One turn moves every row onto another: examples first, then more rows asked
Sov: [ 14, -29,   0,  27,   2,  41,   8, -21,   1,   5,  -7,  12,  -1, -20,  -6]
reme: [ 11, -31,  -4,  30,  -1,  43,   3,  -5,   4,   8,  -4,   6, -11, -22,   4]
gabib: [-10,  11,  -6,  -1,   8,   8,  23,  17,  14, -40, -32,  -5,  -8,   7,  11]
Nemip: [ 18, -26, -17, -22,  21,  42,  19,  28,   6,  27,  -5,   4, -17,   0, -11]
Bagu: [ 11, -26,   5,  27,  -9,  46,   5,  -8,   4,   7,  -4,   9, -10, -22,  -2]
Vope: [ 18, -15, -27,  10,   7,   2,  39,   3,  29,  -3, -54,  18, -34,  26,   2]
pufa: [ 33,  33, -29,  41,  -3,  12,   6,   9, -26,  -1, -15,  26, -18,  10, -14]
Vige: [ 12,   1,  -4,  -2,  11,   7,  43,  11,  18, -42, -35,  10, -15,  -2,  15]
mir: [  4,  10,  -1,   3,  -4,  -3,  37,  -1,   9, -40, -30,  -7, -13,  -9,  15]
Mator: [ -4,   4,   5,   7,  -8, -12, -14,   6, -18, -18,  -2,  10,  -5,  -9, -11]
sak: [ 32, -14, -23, -24,  26,  39,   5,  24,  -5,  32,  -7,   9, -17,  10,  -8]
vita: [ 47,  26, -26,  45,  -5,  17,  15,  16, -21,   5, -18,  26, -18,  12, -14]
sib: [ 13, -20, -13, -14,  32,  51,   4,  16,   5,  20, -10,  -7,  -9,  10, -11]
nebav: [ 35,   0, -40,  -7,  -1,  20,  15,  37, -27,  10, -22, -19, -31,  21, -20]
Limu: [ 32, -24,  -2,  34,  34, -14,  30,  -9,  -4,  24, -32,  12, -17,   7, -12]
fitu: [ 31, -11,  -4,  32,  28, -12,  31, -20, -11,  28, -29,  19,  -6,   8, -17]
Dag: [  0,   9,   6,   8, -13, -22, -10,  21, -15, -12,  -7,  13,  -7,  -6,  -6]
zez: [ 20,  -9, -23,  15,  21,   4,  34,  -6,  26,  -9, -58,   9, -12,  34,   2]
sofev: [  0,   2,  -2,  10,  -8, -22, -12,  24, -13, -16,  -5,  10,  -5,  -9,  -1]
mufud: [ 30,  -7,  -5, -14,  31,  48,  10,  12,  -6,  25,   5,   2, -17,  -5, -14]
zisa: [ 32, -22,   6,  29,  25, -13,  32, -13,  -4,  26, -31,  14, -13,   6, -18]
siz: [ 46,  23, -33,  44,   3,  14,  10,  22, -21,  -1, -16,  25, -20,  10, -12]
gav: [ 27,  -3, -14,  12,  13,  -6,  25, -13,  32, -12, -48,  28, -22,  23,  -1]
Dufep: [ 45,   7, -39,  -4,  -7,  23,  -3,  16, -26,  19, -12, -16, -15,  20, -17]
Nagi: [ 32,  15, -39,   0,  11,  26,   8,  31, -25,  11, -21, -19, -11,  29, -13]
faro: [ 20,  -6, -25,   8,  -1,  -2,  28,  -5,  23, -18, -57,  15, -30,  23,  15]
ditud: [ 38,  -4, -30, -13,   7,  29,   8,  27, -33,  12, -14, -25, -24,  10, -10]
Gizab: [  3,  -3, -10,  -6,  -4,   8,  40,  28,  14, -42, -29,   1, -16,  -4,   7]

Limu -> siz
faro -> ditud
Nagi -> gabib
And these:
mufud -> gav
nebav -> Gizab
zisa -> vita
Sov -> fitu

